[[-10 -35  24  27   2]
 [-16   1  18 -12   5]
 [-12  33  48 -24   7]]
->
[[-16   1  18]
 [-12  33  48]]

[[-30 -10  14]
 [-14  -9   0]
 [-18  40  18]]
->
[[-14  -9   0]
 [-18  40  18]]

[[ -2  11  -8  -9]
 [-24  11  15   3]
 [  6   3   6  -8]
 [ 54  -3   7  23]
 [ -6  -9  19  40]]
->
[[-24  11  15]
 [  6   3   6]]

[[ 11  21 -12]
 [-48  -1  46]
 [ -4  23  29]]
->
[[-48  -1  46]
 [ -4  23  29]]

[[ -7   8  44 -23 -17]
 [ -1  12  24 -14 -16]
 [  1   3  31   0   6]
 [-14  -5  -2 -17 -17]]
->
[[-1 12 24]
 [ 1  3 31]]

[[ 23  17 -12 -28   2]
 [-48  -6 -32  35   3]
 [ 28   4   4 -29   3]]
->
[[-48  -6 -32]
 [ 28   4   4]]
---
[[ -1  20   3   3  -2  -6]
 [ -7  14 -40  24 -23 -10]
 [ 17  -9  50 -32  20  -3]
 [-14   3 -53  24 -28 -12]
 [ 33 -10   0   7  -3  -9]
 [ -2   2 -48  27 -28 -12]
 [ 22 -16 -15   9 -11 -10]
 [ 26 -10 -17  14 -11 -10]
 [-39 -36 -35 -16 -25 -10]
 [-35 -24 -51   1 -30 -11]
 [-20   5   7 -15  -1  -5]]
->
[[-14   3 -53  24 -28 -12]
 [-35 -24 -51   1 -30 -11]
 [ -2   2 -48  27 -28 -12]
 [ -7  14 -40  24 -23 -10]
 [-39 -36 -35 -16 -25 -10]
 [ 26 -10 -17  14 -11 -10]
 [ 22 -16 -15   9 -11 -10]
 [ 33 -10   0   7  -3  -9]
 [ -1  20   3   3  -2  -6]
 [-20   5   7 -15  -1  -5]
 [ 17  -9  50 -32  20  -3]]

[[-36  22 -46 -34 -37 -42]
 [-13  -4 -18 -12 -20 -18]
 [  1 -24   0  -6  17   7]
 [-33   3 -34 -32 -27 -29]
 [ 20  -6  16  17  19  23]
 [-10  -2 -39 -14 -28 -33]]
->
[[-36  22 -46 -34 -37 -42]
 [-10  -2 -39 -14 -28 -33]
 [-33   3 -34 -32 -27 -29]
 [-13  -4 -18 -12 -20 -18]
 [  1 -24   0  -6  17   7]
 [ 20  -6  16  17  19  23]]

[[ -1  -6  22   1   8   8  -5  19   5   5  -5  30]
 [ -8 -11  10  -7  13   5 -14   1   4 -13  -1  32]
 [ -6   8  30   0 -15  17 -22   0   3 -14   2  43]
 [-25   5  18   5  24  16   6  25 -33  19   0  17]
 [  7  21  15  -7 -10  12   6 -15   1 -26  -2   5]
 [  3  -2 -20   1 -15 -20  -3  -5   5  30 -18   0]
 [ -1   9 -32  -1  -8 -19   2 -23  -5   5   2 -24]]
->
[[ -1   9 -32  -1  -8 -19   2 -23  -5   5   2 -24]
 [  3  -2 -20   1 -15 -20  -3  -5   5  30 -18   0]
 [ -8 -11  10  -7  13   5 -14   1   4 -13  -1  32]
 [  7  21  15  -7 -10  12   6 -15   1 -26  -2   5]
 [-25   5  18   5  24  16   6  25 -33  19   0  17]
 [ -1  -6  22   1   8   8  -5  19   5   5  -5  30]
 [ -6   8  30   0 -15  17 -22   0   3 -14   2  43]]

[[ -1 -13 -17 -23  -6 -27 -43  -2  29  -8]
 [ -1 -16 -19 -15 -17 -26 -46 -13  13  -8]
 [ -4  15  42 -14   7 -28  31   1  -2 -16]
 [ -4  -3  37 -24  -6 -33  32   0 -11 -12]
 [  3  15  18  22 -12 -18 -19 -34 -27 -11]
 [ -7   3 -35   8   5  17 -47  -2  24   2]]
->
[[ -7   3 -35   8   5  17 -47  -2  24   2]
 [ -1 -16 -19 -15 -17 -26 -46 -13  13  -8]
 [ -1 -13 -17 -23  -6 -27 -43  -2  29  -8]
 [  3  15  18  22 -12 -18 -19 -34 -27 -11]
 [ -4  -3  37 -24  -6 -33  32   0 -11 -12]
 [ -4  15  42 -14   7 -28  31   1  -2 -16]]

[[-35 -24  20  27 -37  -2]
 [ 41 -24   7 -16  33  11]
 [  2   5  25   0  12  32]
 [ -2   9  29  -2  17  44]
 [-27 -11  27  18 -18  21]
 [ 27  24 -22 -24  19 -14]
 [ 19  26 -23 -26  18 -14]]
->
[[ 19  26 -23 -26  18 -14]
 [ 27  24 -22 -24  19 -14]
 [ 41 -24   7 -16  33  11]
 [-35 -24  20  27 -37  -2]
 [  2   5  25   0  12  32]
 [-27 -11  27  18 -18  21]
 [ -2   9  29  -2  17  44]]

[[  0  10  -1   1]
 [ 35  35  17  -6]
 [-25  51 -12  -3]
 [ 24   8  16  12]
 [  3 -39 -11   3]
 [  2   1 -10  -3]]
->
[[-25  51 -12  -3]
 [  3 -39 -11   3]
 [  2   1 -10  -3]
 [  0  10  -1   1]
 [ 24   8  16  12]
 [ 35  35  17  -6]]

[[ 19  -9  14 -16  15 -12 -12   8  18   7 -24   2]
 [  4  -7   7   9  20   2  39  -5 -26   5  14   6]
 [  4  -1   1  -2  11   8  35  -3   3   3   7   5]]
->
[[  4  -1   1  -2  11   8  35  -3   3   3   7   5]
 [  4  -7   7   9  20   2  39  -5 -26   5  14   6]
 [ 19  -9  14 -16  15 -12 -12   8  18   7 -24   2]]

[[-11  23   1 -28  21  -6  -5   3 -12]
 [-15  40 -10 -12  28  -2   4 -10   3]
 [ -5  15  -3 -29   9   4  -7  22 -16]]
->
[[-15  40 -10 -12  28  -2   4 -10   3]
 [ -5  15  -3 -29   9   4  -7  22 -16]
 [-11  23   1 -28  21  -6  -5   3 -12]]
